In the rows, 128 means zero.
Each named turn below is shown by a few rows before and after it. Which turns, in which order, take the first row of each later pair to the second? The first pair is answered.
Q80 (before -> after):
[115 134 147 137 121 122 142 110 125 131 121 130]  ->  [112 133 143 130 117 125 138 115 128 143 116 128]
[127 148 129 129 120 115 148 123 143 160 139 116]  ->  [140 147 124 123 115 121 144 128 140 166 135 117]
[195  80 105 113  92 108 134 132 135 124 106 132]  ->  [187  74 116 132 106  96 151 111 127  96 124 133]
[133 115 136 134 152 143 123 125 112 104 134 141]  ->  [111 118 141 139 155 143 126 118 124 108 136 137]
Q368 (before -> after):
[123 104 124 115 128 152 130 136 123 106 134 114]  ->  [ 98 113 133 119 134 145 138 130 135 125 126 114]
[ 69 146 140 115 129 129 136 131 180 177 104 113]  ->  [132 161 147 114 143  99 171 143  99 156 105 180]
[131 122 128 126 129 121 130 153  95 116 149 126]  ->  [118 113 121 129 120 135 115 148 118 118 153 103]
[127 104 126 139 142 114 124 100 126  80 159 125]  ->  [101 109 132 138 144 113 126  98 149  96 156 114]
Q546 (before -> after):
[130 138 120 116 117 138 116 142 139 154 113 119]  ->  [103 143 131 125 131 127 130 132 144 155 114 117]
[104 137 105 123 109 126 150 128 111 184  94 165]  ->  [ 93 140 112 137 120 115 162 116 106 169  99 170]
[163 123 109 120 126 121 111 117 117 129 114 108]  ->  [147 128 110 114 123 123 107 122 131 144 107 101]
[135 114 139 133 140 133 131 108 130 107 142 122]  ->  [145 109 131 125 133 139 123 118 128 107 142 122]
Q943 (before -> after):
[157 119 135 132 100 133  43 185 132 124  94 131]  ->  [173 115 146 157 123 111  71 159  90  74 118 154]
[218 131 133 107 105 141  84 161 137 135 111 142]  ->  [205 114 147 153 139 119 111 110 116  66 151 142]
[ 97  92 116 155 125 133 110  91 166  87 159  69]  ->  [135 118  99  93  90 153  85 163 167 171 110  92]
[108 125 143 162 137 107 146 116 110 106 147 127]  ->  [ 87 129 136 143 120 125 121 132 150 151 128 102]
Then:
Between the rows of a pair lie 2 to 3 turns.
[212 137  94 118 116 142 116 140  61  81 131 155]  ->  [129 190 123  94 114 126 138 169 103 194  74 169]
Q368, Q368, Q943
[171 153 148  67 136 139 128 190 109 164 103 149]  ->  [177  93 123  98 135 168  90 147 144  81 158  83]
Q943, Q368, Q546
[131 132 145 152 136 105 174 106  94  85 137 145]  ->  [ 88 129 128 118 102 144 123 133 174 151 111  90]
Q943, Q80
[138 113 148 200 171  95 159  90  72  69 169 163]  ->  [205 109  92 102  92 167  73 193 115 175 113 139]
Q368, Q943, Q943
[107 118 125 149 143 127 143 106 128 107 152 161]  ->  [152 109 100 123 121 148 114 133 121 114 145 158]
Q546, Q546
[184 138 102 133 110 127 101 171 107 137 121 133]  ->  [133 109 110 169 122 131  97 129 148  97 153  85]
Q943, Q368, Q546
[152 106 108 168  85  71 102  84 158 115 152 118]  ->  [138 118 118 174  93  61 117  79 155 117 151 125]
Q368, Q546
[ 64 132 136 146 133 129 137 117 165 138 150  96]  ->  [162 148 113 101 109 135 129 177 109 168 121 152]
Q943, Q80
[148 131 120  97 117 139 110 146 130 159 127 138]  ->  [ 95 145 143 121 137 117 136 121 140 162 127 135]
Q546, Q546
[128 104  89 122 119 149  91 155 150 106 153  95]  ->  [135 140  96  97 117 137 107 189 134 160 119 133]
Q546, Q546, Q943
[129  87 100 119  98 174  81 125 182 122 137  72]  ->  [ 59 138 163 165 154  99 173  86 145 128 129 133]
Q368, Q546
[162 145 106  90  96 153 107 161 142 177 104 150]  ->  [152  98 107 142 120 158 103  98 149  75 163 104]
Q943, Q368, Q80
[106 125 145 179 120 101 115  96 109 148 144  98]  ->  [160 115 119 152  98 122  87 123  98 145 141 103]
Q546, Q546, Q546
[157 137 149 149 131 110 167 117  80 132  67 194]  ->  [138 104 147 181 143 117 159  73  98  71 105 155]
Q943, Q368
[ 93  91 156 158 155 146 178  91 154  77 170 117]  ->  [ 76 104 163 157 160 138 186  93 158  96 159 125]
Q943, Q546, Q546
[220 103  92 140 103 153  88 109 119  76 157 135]  ->  [155  91 104 162 110 156  84  75 169  70 169  89]
Q943, Q80
[126 175 157 130 144  95 177 106  73 121 120 160]  ->  [188 163 125  97 112 125 138 146  67 132 114 158]
Q546, Q546
[ 95 147 155 134 138 108 162 122 121 135 126 151]  ->  [159 109 125 133 122 133 130 122 109  82 155 130]
Q546, Q368
[ 70 143 133 133 129 128 123 112 170 155 114 113]  ->  [140 157 136 134 143 106 155 122  90 127 116 180]
Q368, Q546
[141 102 135 156 138 116 143 100 105  75 160 128]  ->  [101 117 153 162 147 102 160  93 118  96 151 132]
Q80, Q368
[154 119 110 116 128 153 111 154 100 151 129 117]  ->  [131 104 120 149 144 147 121 118 108 107 154 100]
Q80, Q943
[119 139 125 136 155 111 134  95 115 116 126 134]  ->  [158 128 105 117 137 131 114 116 107 120 120 136]
Q546, Q546
[ 92 112 122 138 126 171 111 128 171  95 131 116]  ->  [ 64 135 138 136 134 151 131 130 171 128 109 135]
Q368, Q546, Q943
[111 153 114 115 115  94 103 130 139 151  94 133]  ->  [106 151 124 139 131  78 126 103 120 118 110 142]
Q546, Q546
[135 164 138 116 133 115 160 152 103 164 103 171]  ->  [192 127 110 117 121 136 136 147  88 110 131 157]
Q943, Q546, Q546
[ 65 119 132 136 120 140 109 119 192 147 136  85]  ->  [ 51 147 150 140 133 114 142 118 172 169 120 116]
Q546, Q368, Q943
[115 103 136 140 138 107 126 109 159  78 156 100]  ->  [118 100 128 134 131 115 116 113 165  85 154  90]
Q546, Q80
[ 82 131 142 145 137 124 135 101 149 122 135 110]  ->  [ 88 149 151 140 143 112 152 110 130 139 120 137]
Q368, Q80
[143 144 132 113 137 136 159 161 107 188  88 118]  ->  [145 136 126 110 131 143 146 165 117 189  90 107]
Q368, Q546
